One vector is turned by the same rotation once a tick. Each row is the vector after some number of ticks, and that number follows the row.
The counts run from 0 to 208.
[-2.95 -2.07 -0.14  1.52  0.16 -1.46 -0.80 -2.20 -1.25  1.57  2.71  3.00
  1.08  3.02  2.89 -1.12 -1.13 -1.18  1.37 -0.20 -0.77  1.59  0.14  1.77
 -0.68 -1.97 -1.48 -0.79 -0.10  0.63 -1.91 -1.02  1.05  0.33 -1.55 -3.31
  1.12] | 162
[ 0.09  1.49  0.69  3.91 -2.50 -0.97 -0.85  1.58  1.02 -0.37  2.86  0.69
 -0.46  3.89  0.24  2.04  1.46  1.24  2.01  0.93  0.20 -0.65  0.42  0.33
  0.92  1.48 -0.66 -1.44  0.90 -0.13 -0.21 -1.29  3.44  3.24 -0.82  2.04
 -0.60] | 6
[-1.44  1.19  1.42  2.57 -3.50 -0.44  0.82  0.34  0.25  2.69  2.49  0.39
  2.30  3.08  1.77  1.32  0.34  0.62  0.95 -0.84  0.49 -0.29 -0.08  2.46
 -0.56  2.08 -0.17 -0.60 -0.79  0.03 -0.42  0.18  3.74  1.84 -2.38  0.53
 -0.30] | 83
[-4.24  2.24  0.53  0.66  0.11 -0.57 -0.13 -0.26  1.82  0.79  1.18  0.39
  0.24  1.43  2.85 -1.54  3.36  0.65  0.31  0.03 -0.93 -2.61 -1.73 -1.01
 -0.31  1.09  1.75  0.64  1.06  3.04  2.90 -0.10 -0.99  2.58 -1.62  2.37
 -0.14] | 93
[-0.63  2.39  0.99  0.76  0.01  0.97 -3.49  1.21 -2.75 -1.47  0.68  2.87
  1.47  4.49  0.64  1.21 -0.72  0.67  0.51  1.90 -0.39  0.10 -0.90 -0.51
 -0.05 -0.51 -3.75 -0.13  1.41 -1.24  0.17 -0.29  0.41  0.52  0.47 -2.03
 -1.22] | 157
[-1.18  0.55  1.22  2.48 -2.59 -0.15  0.88  0.28  1.31  3.54  2.97  0.83
  1.17  2.85  2.66  0.83 -0.21  0.78  1.61 -2.10 -0.32  0.42  0.68  2.52
 -0.62  2.22  0.18 -0.73 -0.46  0.95 -0.83 -0.61  3.54  1.95 -1.73  0.27
  0.09] | 180
[-3.98 -0.18  0.33  2.29  2.46 -0.82 -1.64 -0.11  1.23  0.91 -1.23  0.25
  5.09  1.95  0.20  0.18 -0.68 -1.31 -0.85  0.50 -0.92  2.35 -1.77 -1.14
 -2.33  2.09 -0.46  0.46  0.68  0.38 -0.59  0.19  1.49  1.24  0.61 -2.45
  0.79] | 167
[-3.03  0.35 -0.36 -1.91  1.33  1.54 -1.52 -1.77 -0.17  1.69  2.65  3.49
  1.11  3.35  0.81  0.03 -1.58 -0.50 -1.64  0.26 -1.74 -1.33 -1.75 -0.14
 -1.29  0.72 -0.98  2.70 -0.96  1.88  1.95 -0.72  1.17 -0.87 -1.47 -1.23
 -2.38] | 96
[-3.13 -1.69  2.45  1.82  3.26 -1.32 -0.38 -3.74  1.85 -0.18  3.34 -1.00
  0.57  1.56  0.56 -0.04 -0.50  1.51  2.53 -0.17 -1.54 -1.59  0.06 -0.25
 -1.55 -0.77 -0.96  1.44  0.45  1.92 -1.91 -0.69 -0.05  2.27 -0.04 -1.69
 -0.37] | 107
[-2.85 -0.62 -2.02  2.07 -0.70  1.35 -2.80 -0.75 -0.34  0.44  0.95 -0.30
 -0.52  2.78  0.58  0.00  1.34 -0.97 -1.98 -0.35 -1.39  0.49 -3.74 -1.27
  0.79  0.20 -1.25  1.01  1.50  2.62  2.18 -1.80 -0.06 -0.53 -4.18  0.51
  0.53] | 38
[-2.25 -1.53  1.80  1.26  4.14 -2.78 -0.90 -3.12 -0.09 -0.05  1.26  1.24
  0.92  2.02  1.17 -0.52  0.66  0.93  1.36  0.22  0.05  2.90 -1.49 -0.87
 -1.65 -1.33 -2.29  0.63  1.86  1.16  0.70 -1.56  1.30  0.42  0.49 -2.37
  2.19] | 50
[-1.35  0.92 -1.48  2.15  0.07  1.94 -2.67  0.73  0.25  0.14  1.79  3.53
 -1.41  3.66 -1.46 -1.14  0.57 -1.75 -2.75 -0.24  0.67  0.31 -2.19 -1.50
 -0.07  1.95 -0.61  1.03  1.59  1.49  1.49 -1.54  2.74 -1.52 -2.68 -0.51
  0.09] | 115
[-3.29 -0.69 -0.22  4.23  2.62 -1.46 -2.95 -0.47  1.46 -1.89 -0.25  1.70
  2.87  2.22  0.05 -2.15  0.90 -0.54  0.83  1.60  0.13 -0.07 -0.87 -2.96
 -1.80 -0.50 -0.64  0.11  1.60 -0.42 -0.51 -0.02 -0.42  2.10  0.16 -1.42
 -0.61] | 90
[-4.28  0.05 -1.16  0.68  3.23 -1.60 -2.42 -0.47  0.52 -0.31 -0.10  2.07
  2.14  1.91  1.93 -0.73  1.84 -0.98  1.35  1.95 -2.27 -0.20 -1.21 -2.69
 -0.59 -1.37 -0.82  0.03  0.43  1.29  2.45 -0.21 -0.97  2.53 -0.07  0.24
 -1.37] | 188
[-2.50  2.62  0.91 -1.06  0.58  0.04  0.34  0.94  3.50  1.46  2.56  2.64
 -0.14  3.51 -0.20  0.23  0.24 -0.32 -1.09  0.19 -1.13 -1.29 -1.17  0.49
 -0.44  3.66  2.74  1.15  0.66  3.20  1.96 -0.61  1.87  1.00 -0.25  1.32
  0.76] | 113
[-1.75  2.05  3.76  0.61  3.77 -1.53 -0.42  0.12  2.43 -0.54  1.13  0.80
  0.46  2.02  1.03 -0.56  1.44  2.48  1.43 -0.01  0.63  0.39 -0.76 -0.42
 -1.99  2.47 -0.13  0.73  2.73  1.92  0.48 -1.77  2.24  0.97  2.38 -0.48
  0.96] | 128
[-2.07  2.33  0.47  1.06  2.28 -0.63 -1.13  1.77  3.91  1.15  0.18  1.00
  1.19  3.21  1.03  1.75  0.46  0.95  0.95 -0.06 -3.02  1.30 -0.52 -1.53
 -0.65  2.71  0.96 -0.20  0.95  1.72  2.55  0.08  0.49  3.11  1.03  1.09
 -0.34] | 169
[-0.71 -0.48 -0.08  4.57 -2.06  0.38 -0.10  1.40  0.84  3.06  2.29  1.60
  0.87  1.83  2.10 -0.74 -0.33 -0.92  1.05 -2.49  0.24  1.52  0.57  1.19
 -0.85  1.89 -0.95 -0.50  0.79  1.03 -1.33 -0.78  3.72  0.39 -1.90 -1.03
  0.58] | 181
[-2.84  0.50  1.72  1.04 -0.30 -0.39 -0.29 -0.01  0.50  1.47  4.23 -1.25
  0.17  0.91  2.96  2.46  1.10  1.22  3.17 -1.04 -2.56 -1.73  1.37  1.81
  0.79  0.51 -1.53  0.01  0.81  2.53 -1.31 -1.37  1.84  1.68 -0.80  0.22
 -0.78] | 123
[-2.15 -0.59 -0.52  3.87 -2.61  0.00 -2.21  0.00 -1.57 -1.54  1.53 -0.40
  2.18  3.26  0.69  0.56  1.01 -0.33  0.50  2.21  0.81 -0.81 -1.57 -0.16
  0.60 -0.18 -1.95 -1.14 -0.09 -1.72 -1.33 -1.81  1.41  2.10 -2.61  1.07
 -1.53] | 120
[ 0.02  0.35  0.53  3.79 -1.61 -1.24 -0.14  1.07  1.36  0.38  3.72  1.03
 -1.37  3.24  0.75  1.72  1.55  1.00  3.35 -0.34 -0.34 -0.14  1.30  0.39
  0.72  0.40 -1.19 -1.27  1.08  0.98 -0.17 -1.20  3.48  3.46 -0.76  1.79
 -0.82] | 103
[-0.62  1.48  3.98  1.70  3.51 -1.36 -0.11 -0.13  2.50  0.20  2.18  0.72
  0.20  2.21  1.41 -0.34  0.05  3.07  1.97 -1.22  0.75  0.61 -0.29  0.23
 -1.94  2.61 -0.20  1.06  2.31  2.26 -0.14 -2.08  2.01 -0.02  1.30 -1.05
  1.32] | 31
[-3.12 -0.41 -0.35  1.27 -0.30  1.94 -3.11 -1.62 -2.50 -0.89  1.24 -1.55
  1.83  2.66 -0.97  1.67 -0.16 -0.67 -2.78  0.60 -0.85 -0.38 -3.30 -0.35
 -0.09  0.43 -2.79  1.52  0.57  0.54  0.20 -0.84  0.24  0.03 -3.26 -1.30
 -0.65] | 136
[-3.07 -0.21  0.40  2.99 -2.61 -1.01 -0.22 -1.04 -1.56  1.04  2.60  2.11
  0.99  3.32  2.77 -1.84  0.45 -1.22  0.99  0.41  0.25 -0.06 -0.14  2.28
  0.01 -1.46 -0.56 -1.75  0.97  0.31 -2.04 -0.47  0.84  0.75 -2.71 -1.70
  2.29] | 161
[-0.98 -0.23  2.15  4.60  0.58 -1.14 -0.59 -0.28  1.11 -0.36  1.61  1.01
 -1.33  3.23  1.58 -3.20  0.67  1.72  0.91 -1.16  1.89  0.70 -0.95  0.20
 -0.76  0.14 -0.39 -0.22  3.04  1.12 -1.50 -2.15  0.36 -0.43 -1.67 -0.95
  2.95] | 145
[-0.85  1.95  2.49 -0.20 -0.37  0.72 -1.85  0.19 -0.57 -0.47  2.37 -1.21
  2.20  3.51  0.67  4.07 -1.51  2.44  0.88  0.49 -1.55 -0.99 -1.75  1.27
 -0.18  1.72 -2.29  0.86 -0.79  0.13  0.04 -1.54  1.35  1.89  0.16  0.43
 -2.78] | 138
[-3.46  1.58  0.72 -0.12  2.55 -2.13 -0.43 -0.58  2.05  0.16  1.10  0.83
  0.91  1.80  2.10 -0.56  2.73  1.28  2.05  1.39 -1.68 -1.31 -0.76 -1.60
 -0.59 -0.09  0.51  0.33  0.67  2.64  2.73 -0.29 -0.74  3.13  0.39  1.62
 -1.04] | 92
[-3.57  0.38  1.19  1.34  0.68 -2.63  0.20 -1.55  3.17  0.77  0.41 -1.18
  2.23  2.97  1.45  0.98  1.32  1.69 -0.28  0.24 -0.71  1.13 -2.52  0.43
 -0.52  2.20  2.16  0.04 -0.31  1.44  1.65 -1.50  0.38  2.45 -0.71  1.58
  1.73] | 149
[-2.85 -1.73  0.33  1.31  1.87 -1.25 -1.28 -1.84 -0.77 -0.08  4.23  0.70
 -0.38  1.19  0.91  0.94  0.81 -0.87  2.86  0.52 -2.40 -0.93  1.62  0.00
  0.11 -2.29 -3.13  0.27  1.58  1.87 -1.85 -0.57  1.28  2.08 -0.55 -2.11
  0.28] | 9
[-4.72  0.63  0.54  2.14  1.85 -0.55 -2.15  0.87  0.10 -0.13 -0.48  0.22
  4.02 -0.08  2.92 -3.04  2.02 -1.30  0.36  0.73  0.78 -1.40 -1.82 -1.57
 -1.30  2.48  0.05  1.21  1.42  1.77 -0.53 -1.52  0.67 -1.12 -0.22 -0.24
 -1.31] | 110
[-3.05  0.85  2.20  3.23 -1.16  0.27 -0.70  0.29  0.87  1.23  3.84 -1.86
 -0.13  0.50  2.77 -0.33  0.45  0.18  1.93 -2.09 -1.21 -2.19  0.74  2.02
  0.02  1.84 -0.41  0.34  2.26  2.76 -2.98 -1.17  1.31  0.63 -1.66 -0.70
  0.78] | 124
[-3.87 -0.14 -2.08 -0.17  2.36 -0.08 -2.48  0.40  1.23  1.56  0.25  1.39
  2.43  1.94  1.72  1.51 -0.14 -1.38 -0.65  0.53 -3.98  2.14 -1.60 -1.09
 -0.64  1.03 -0.44  0.34 -0.47  2.20  2.17 -1.26  0.63  0.78 -0.10 -0.06
 -1.31] | 55
[-0.94  2.91  2.83  0.52 -1.47 -1.20 -0.07  0.26 -2.09 -0.02  2.18  1.19
 -0.01  3.88  2.35  1.61  2.33  2.90  2.47  1.07 -0.29 -0.84 -0.04  1.37
  0.85 -0.71 -1.86 -1.66  1.48  0.66  0.96 -0.62  0.89  2.83  0.10  0.56
  1.13] | 159
[-2.83  2.00 -0.19 -1.19  1.55  0.57 -1.53 -1.37  0.49  0.21  2.28  2.91
 -0.93  3.86 -0.95  0.87  0.31 -0.35 -0.08  1.07 -3.67 -1.31 -0.78 -1.26
 -0.22 -1.16 -0.70  0.72  1.12  2.19  2.76  1.31 -1.40  2.13 -0.96 -1.17
  0.27] | 76
[-3.86 -0.36 -2.70  2.18  0.53  0.42 -3.06  0.88  1.06  1.58 -0.22  0.81
  2.64  1.99  1.75  0.00  0.17 -1.84 -1.99  0.22 -2.05  1.71 -2.99 -0.46
 -0.32  1.67  0.50 -0.05 -0.16  1.56  1.44 -2.03  0.31 -0.29 -2.44  0.78
 -0.62] | 151
